In the rows, 128 means zero.
which system made each run:
J580, seq 1 (8 x 20):
[[152 121  71 153 148 122 168  52  88 126 192 118 201 188 145 111 136 123
  165 133]
 [120 125 117 160 185 129 119 201 125 146 125 230 133 100 128 194  88 117
  143 154]
 [121 202 165 150 136 120 140  77 129 102 167 134 150  99 165 150 200 120
  138  50]
 [125 150 131 142 182 140 122 168 103 100  54  84 120  38 107 116  75 161
  131 134]
 [ 62 165 172  72  43 106 152  98 108 123 109 144 123 119 108  68 159 124
  129 122]
 [147  79  92 176 143 145 174 104  81 129 106  78 178 157  65  90 101 129
  153 183]
 [ 90 101 153 147  71 124 144 176 122 182 152 218 122 162 103 162 117  87
  147 117]
 [170 130 101 192 152 144 142  96 107 129 184  85 169 150 155 156 122 119
  168  46]]
J562, seq 2 (8 x 20):
[[ 95 163  61 106 171 107 142 148 134 132 140 161 125 110 100 115 102 103
   88 109]
 [115 143  83 139 140 119 144 125 159  56  98 153 130 125 101 121 160 119
  123  83]
 [135  94 150 172 108 145 125 158 149  73  65 148 120 123 107 153 144 139
  158 114]
 [135 113 217 153  73 146 123 123 115 136 103 104 124 122 136 137 157 140
  160 130]
 [140 108 166 127 101 141 130 120  76 191 145  77 139 135 134 108  90 136
  147 159]
 [108 143 105  90 122 110 138 112  96 191 189 140 140 150 140 106  96 111
  119 138]
 [130 143  45 119 177 110 142 104 126 115 172 156 156 151 139 123 115 119
  119 121]
 [126 147  90 140 177 118 122 151 160  79 121 195 129 111 143 167 140 124
  123 103]]
J135, seq 3 (8 x 20):
[[115  82 138 114  55 131 123 158 101 120  99 154 120 145 143 112  76 153
  183 116]
 [137 109 137 109  88 126 138  77  78 144 164 129 168 171 169 103 119 151
  176 154]
 [156 127 114 154 187 132 136 111  93 171 183 141 175 140 161 158 108 127
  148 173]
 [126 191 120 142 194 119 136 110 133 156 189 142 145 104 140 160 158  95
   94 103]
 [119 181 104 140 191 126 127 148 147  93 101 109 115  60 113 135 128 124
   94  81]
 [ 76 154 137 103 105 115 131 161 146  81  62 165  97  79  91 106 138 132
  115 106]
 [112  99 153 131  70 133 149 120 111  83  53 112 131 129  86  80 137 149
  162 153]
 [126  66 160 160  67 143 148 138  92 166 122 146 146 173  99 125 112 119
  175 168]]
J440, seq 4 (8 x 20):
[[159 141 167 188 181 151 144 102  80 167 139  66 171  97 126 143 125 133
  145 160]
 [ 92 176 152 131 146 125 136 170 109 208 149 128 113  74  96 139  93  90
   90 105]
 [ 90 170  76 118 122 114 166 111 122 100 121  99 132 108  77  73 122 107
  107  59]
 [ 97 101  78 130 107 117 141 171 133  70  79 207 129 135 100 122  99 132
  157 114]
 [129 108 167 160  76 133 149  91 115  89 121 170 164 165 143 139 182 137
  191 133]
 [167  96 176 185 139 156 123 139  82 160 128 104 156 120 154 165  96 151
  186 149]
 [106 174 185 118 116 125 129 121  83 214 176 102 131  93 143 127 108 114
  120 112]
 [105 174  71 109 170 115 152 122  92 131 130  89 143  86 102  78  76 127
  107 105]]
J135, seq 5 (8 x 20):
[[115 155 113  64 135  99 131  58 111  99 160 189 166 153 182 102 160 155
  142 187]
 [166 131 136 183 225 142 134 103 124 115 118 132 174 110 125 168 165 139
  133 219]
 [110 174 195 169 151 133 136 142 158 176 143 141 113  92  89 176 193  75
   82 114]
 [127 145 132 143 123 145 126 154 140 128  90  25  87  78  80 100 108 117
   89  54]
 [ 80 102  92  74  62 115 121 190 134 120  88 163  82 132  96  87  59 128
  123  99]
 [132  80  84  96  68 118 145  75 111  72 114 129 155 200 134  68 132 159
  172 153]
 [168  65 132 177 140 142 127 127 112 137 149 184 170 187 160 179 129 137
  186 195]
 [157 163 185 165 148 134 124  82 127 178 212 116 152 136 179 184 184 107
  131 100]]
J911, seq 6 (8 x 20):
[[115 126 119  84  85 119 115 130 140 101 107 123 103 134 136  99 120 144
  126 109]
 [149  96 106 109 125 127 123 105 130 103 117 112 136 159 136 104 130 149
  134 170]
 [137 107 142 125 136 128 121 131 137 152 141 158 130 155 135 148 145 121
  122 186]
 [143 145 146 145 153 133 124 118 136 166 164 107 131 126 131 154 151 107
  104 126]
 [125 147 119 122 141 128 111 162 143 141 136 123 103 104 136 146 105 119
  105  84]
 [115 145 103  91 110 117 123 118 143  95 118 117 112 125 133 100 132 135
  113  90]
 [141 102 100 109 129 127 119 125 144  81  96 132 124 144 129 111 129 148
  131 157]
 [136 107 158 124 117 131 124 118 142 131 120 144 129 153 125 137 165 127
  125 184]]
J74, seq 7 (8 x 20):
[[113 146 139 138 113 136 139 137 125 120  95  82 114  94  92 105 124 123
  119  90]
 [105 111 122 106  79 125 134 148 118 127  96 116 112 130  97  88  98 130
  130 120]
 [121  94 121 117  80 126 145 112 103 130 127 138 144 165 121 100 113 134
  162 144]
 [135 100 127 154 123 131 136 129 100 145 149 167 157 155 146 149 111 130
  172 142]
 [131 153 138 151 149 129 129 123 108 142 166 157 153 116 165 166 128 125
  154  99]
 [123 176 121 133 175 123 125 135 117 118 130 130 134  74 148 140 113 136
  125  94]
 [ 96 172 118 102 144 113 132 133 133  94  95 138 117  80 112 106 135 132
  107 119]
 [107 128 129 127 118 124 149 119 126  94  77 123 132 115  77  91 147 131
  121 158]]
J63, seq 8 (8 x 20):
[[ 93 163 165 138 157 124 129 172 131 178 133 194 118  86 100 166 136  94
   99 159]
 [131 168 118 146 148 135 152  87 124 121 132  39 139 103  95  96 151 114
  100  83]
 [107  99  99 120 108 128 118 201 165 105  74 155  83 121  83 128  94 118
  109 104]
 [117 122 144 110  51 120 145  72 131  92 131 117 137 174 132  92 183 130
  151  97]
 [169  50 109 158 124 146 115 157 115 126 114 135 138 168 141 149  80 150
  176 163]
 [111 156 177 118 106 118 132 106 101 191 193 173 148 140 167 152 147 110
  144 135]
 [157 147  91 136 202 134 123 123  94 144 149  74 150  97 152 124  71 144
  125 125]
 [ 77 185 124  85 151 104 124 158 141 126 119 198 106  77 121 130 128 115
   91 126]]
J63, seq 9 (8 x 20):
[[115 179  90 161 167 125 171  94 130 162 179  84 146 122  72 116 152  67
   77  75]
 [120 121  53 145 140 128 127 191 172  83 102 137  91 116  95 141  94 108
  109  28]
 [109 132 142 101  45 116 121 111 150  50 102 151 111 142 161 110 170 151
  161  52]
 [167  61 153 136  95 147 110 127 101  87  80 117 143 150 171 125 105 191
  201 175]
 [116 123 206 124 106 128 130 119  83 203 155 171 151 136 150 145 132 128
  153 212]
 [143 152 111 147 196 134 149 103  78 203 181  69 165 112 116 116  91 110
  106 158]
 [ 86 177  70 112 180 107 140 173 145 150 145 171 110  91  87 133  99  84
   70  95]
 [112 167  77 120 137 115 145  97 160  39 106 114 128 115 111  97 168 128
  113  55]]
J580, seq 10 (8 x 20):
[[127 129 134 141 168 133 113 186 108 173 132 163 123  93 137 165  69 127
  131 148]
 [107 195 132 109 126 109 140  81 123 130 176 132 142 115 153 120 164 115
  115  73]
 [124 137  86 140 190 131 134 151 118  95  79 115 137  81 100 114  89 145
  121 149]
 [ 79 151 158 105  73 112 145 115 136 104 106 179 126 124 105 110 176 118
  129 123]
 [157  95 128 189 138 151 153 110 106 112 100  75 162 137  91 119 130 135
  158 150]
 [101 114 175 131  71 131 124 172 117 179 130 167 107 128 120 147 106 112
  143 114]
 [151 132 106 145 127 135 141  87  97 144 179  74 157 150 150 117 112 128
  149  80]
 [111 131  93 104 152 117 113 177 115 137 127 180 120 107 143 137  57 136
  132 131]]
J440, seq 11 (8 x 20):
[[162 144  84 119 151 121 117  76 113  71 167 130 164 146 216 136 128 168
  173  81]
 [135 166 165 105 177 121  85 149 120 111 120 185 128  68 214 175 119 173
  147 157]
 [122 197 199 117 164 128 126  81 124 114 100  88 134  58 136 117 193 148
  102 175]
 [114 129 145 145 169 140 133 174 139 143  55  97 103  71  43 118 118 116
   80 188]
 [ 87 114 131 138  69 127 165 133 159 148 111 122 104 159  24  95 172  71
   84 121]
 [148  45  59 172  85 145 151 150 140 114 119 108 128 205  75 116  95 105
  149  89]
 [137  80 122 120  50 125 117 136 127 152 187 180 126 207 181 154 108 122
  174  78]
 [174 131 114 114 140 130 109  79  87 119 186  99 165 149 233 132  97 176
  181  99]]
J911, seq 12 (8 x 20):
[[126 160 130  85 141 108 114  97 121 110 148 163 142 123 187 127 142 154
  136 148]
 [131 161 125 118 195 123 122 115 125 112 116 136 141  91 139 131 142 145
  112 183]
 [102 159 151 125 152 124 134 144 140 139  99 140 115  89  84 128 152 110
   87 160]
 [124 124 129 148 123 139 142 140 145 131  98  76 109 117  64 110 138 105
   96 112]
 [126  82 119 134  73 139 130 162 144 130 104 112  98 158  92 118 108 115
  128  98]
 [151  80 120 127  70 135 125 110 130 127 149 107 129 191 146 119 128 133
  154 104]
 [161  97 120 124 127 132 107 122 119 139 168 148 143 169 188 157 110 148
  160 138]
 [131 166 141 106 156 117 113 101 116 148 179 156 146 122 191 153 142 135
  130 139]]
J832, seq 13 (8 x 20):
[[102 156 161 114 108 119 139 115  92 157 151 155 145 113 149 124 126 128
  147 129]
 [137 133 108 149 171 132 141 121  91 126 121 112 159 108 127 118  96 142
  146 148]
 [ 92 157 134 135 139 120 145 148 116 151 130 175 134 103 104 137 125 106
  119 130]
 [125 152 117 156 146 129 152 105 111  96 116 108 153 106 109 113 139 129
  142 104]
 [107 122 138 148 108 131 132 169 118 124  98 159 121 106 104 138 105 123
  148 107]
 [118 142 157 133  93 129 147  97  96 123 128 117 149 124 133 111 140 135
  163 111]
 [133 104 131 153 126 138 135 150  93 147 121 131 141 123 122 131  80 136
  161 141]
 [106 156 146 129 125 120 147 109  97 164 163 149 152 124 134 128 131 113
  137 127]]
J74, seq 14 (8 x 20):
[[143 127 161 123 117 140 113 126 147 149 124  67 102 126 116 122 148 121
   94 134]
 [137 105 117  99 112 129 113 139 143 163 136  90 101 152 114 107 108 119
   95 139]
 [144  98  90 100 111 123 123 114 144 140 161 118 124 184 135 113 123 120
  113 139]
 [162  94  98 130 142 130 114 123 149 119 153 143 133 175 158 151 131 130
  133 143]
 [160 129 140 131 149 131 100 121 158 119 149 143 123 140 175 171 159 135
  127 124]
 [151 151 149 119 165 133  97 127 150 122 129  99 113 101 161 150 147 141
  102 132]
 [125 151 138  90 145 122 106 132 155 133 119 104 100 105 125 118 142 129
   77 152]
 [130 121 113 102 131 124 130 113 151 131 119  97 114 147  96  97 148 118
   84 167]]
J832, seq 15 (8 x 20):
[[156  60 127 119  66 138 107 128 159  90 102 114 104 188 141 121 140 147
  148 127]
 [161  78 165 115  84 137  99 116 141 158 157 127 117 188 169 148 146 136
  139 167]
 [177 110 131 118 162 135  97 108 138 175 183  90 127 160 174 151 127 132
  107 167]
 [142 150  94  90 186 117  98 139 161 165 176 126 107 126 152 146 118 112
   66 138]
 [127 162  66  78 174 106 112 118 177  86 131 128 105 121 134 115 147 124
   69 116]
 [121 119 100  99 129 119 111 146 188  56  71 155  93 130 109 122 161 136
  100 138]
 [135  98 170 121  78 136 116 117 172  85  77 117 102 149 116 122 196 139
  123 154]
 [165  68 175 144  81 152 109 130 151 149 112  67 105 166 121 133 149 130
  124 155]]
J562, seq 16 (8 x 20):
[[110 149  91 118 155 114 155 112  93 180 175 138 156 134 111 107  98 104
  113 148]
 [113 153  57 139 168 112 153 124 132 117 162 168 148 136 112 131 125 100
  116  93]
 [129 138  93 162 155 127 131 145 148  67 109 165 133 114 132 156 135 129
  144  72]
 [126 133 173 152 113 140 116 148 133  80  76 136 120  88 142 148 141 155
  163  98]
 [122 127 198 131  94 143 128 129  92 130  84 100 131  92 128 111 124 154
  160 152]
 [106 125 162 121  97 128 152 113  78 180 133 113 147 128 104  95 112 123
  136 173]
 [115 129  96 137 132 119 163 103  97 174 178 135 162 159 102 110 114  98
  124 139]
 [131 131  67 155 156 121 146 129 129 132 176 167 150 154 128 152 115 102
  133  89]]

runs to name:
seq 17 (2 x 20):
[[163 126 207 123 143 144  94 111 123 122  98  93 129  97 174 146 154 174
  141 198]
 [130 141 186 112 149 138 117 129 121 193 120  71 113  95 105 122 135 123
   80 203]]
 -> J440
seq 18 (2 x 20):
[[ 99 152  97 161 154 120 157 149 128 108 128 191 143 109  98 149 132 101
  134  92]
 [117 150 129 169 125 133 152 120 124  74  93 118 140  97 104 125 147 129
  152  67]]
 -> J74
seq 19 (2 x 20):
[[150  95 134 161 100 146 123 142 163 116 116  99 110 156 111 148 151 113
  126  89]
 [140 100 144 116  79 136  99 153 142 133 129 119  99 144 160 142 109 139
  141  84]]
 -> J135
seq 20 (2 x 20):
[[162 134  70  99 150 123 104 107 143 127 186  88 123 155 183 129 107 137
  111  77]
 [129 135  76  72 172 108  93 151 159  89 118 180 108 118 170 137 107 154
  106 152]]
 -> J580
seq 21 (2 x 20):
[[160 109  75 158 190 130 119 148 129 138 170 169 149 149 158 179  92 124
  142 132]
 [131 187 157 127 145 121 114 106 145 128 174 147 127 108 184 169 175 121
  120  71]]
 -> J440
seq 22 (2 x 20):
[[ 90 133  76 154 119 117 184 123 113 139 139 147 151 148  52  99 122  81
  120  99]
 [120 100  83 188 117 134 157 159 127  93 112 169 145 146  88 144 110 108
  167  69]]
 -> J580
seq 23 (2 x 20):
[[112 177 127 103 147 116 126 112 126  94 117 129 129  85 144 115 138 143
  119 109]
 [109 143 131 116 137 124 138 119 119  96  82 126 134  99 102  97 138 142
  123 164]]
 -> J580
seq 24 (2 x 20):
[[128 141 155 204 195 143 149 152 103 137 109 172 166  82 106 178 131 118
  154 166]
 [ 89 193 201 162 111 130 148 130 114 149 133 128 126  69 114 146 163 103
  130  60]]
 -> J580
seq 25 (2 x 20):
[[164 158 104 160 183 140 135  99 119 152 168  25 142 110 124 126 124 113
  100  80]
 [106 130  71  86 132 115 102 194 178 121 113 154  66 118 111 128  88 112
   78  83]]
 -> J74
seq 26 (2 x 20):
[[144 168 121 186 150 138 156  94 122 148 182  67 152 124 117 144 153  91
  120  34]
 [107 143 101 118 129 125 110 201 125 120 108 143  93  78 136 140  50 136
  134  39]]
 -> J440
seq 27 (2 x 20):
[[173  84 192 133 103 149  94 121 113 130 107  94 132 138 179 142 125 174
  169 177]
 [135 131 182 102 130 130 109 129 109 221 166 100 117 126 148 135 112 123
  101 189]]
 -> J832
seq 28 (2 x 20):
[[125 150  51 135 190 120 148 136 151 130 142 104 124 123  77 116 119  89
   70 104]
 [102 128  86 123 110 115 134 157 179  65  91 177 102 134  89 125 150 109
  109  79]]
 -> J580
seq 29 (2 x 20):
[[173  88 105 197 178 145 118 161 161 153 163 141 131 163 123 202 130  93
  119 121]
 [121 167 174 127  97 123 104 143 161 143 168 150  95 115 172 172 163 109
  118  35]]
 -> J911
seq 30 (2 x 20):
[[120 104 147 123  97 132 149 110 124 172 123  86 123 156  67  90 146 103
   98 184]
 [152  71  86 156 120 142 142 148 142 168 150  99 120 185  81 128 105  91
  108 129]]
 -> J135
seq 31 (2 x 20):
[[123 125 126 143  75 126 153  81 147  68 117 117 139 165 114 108 192 121
  148  75]
 [170  67 148 165 124 151 106 158 123  94  86 130 133 135 156 162 106 167
  185 148]]
 -> J911
seq 32 (2 x 20):
[[123 141 144 181 162 137 154 125 129 120 103 123 146 103  78 141 163 110
  119 139]
 [118 129 151 172 110 143 144 155 136 138 105 104 114 113  78 136 135 100
  124  81]]
 -> J63
seq 33 (2 x 20):
[[152  95 162  99  89 141  90 147 120 132 103  77  99 128 169 116  89 169
  146 126]
 [119 127 155  54  88 113 109 102 114 156 144 125 119 144 160  93 122 150
  121 185]]
 -> J562
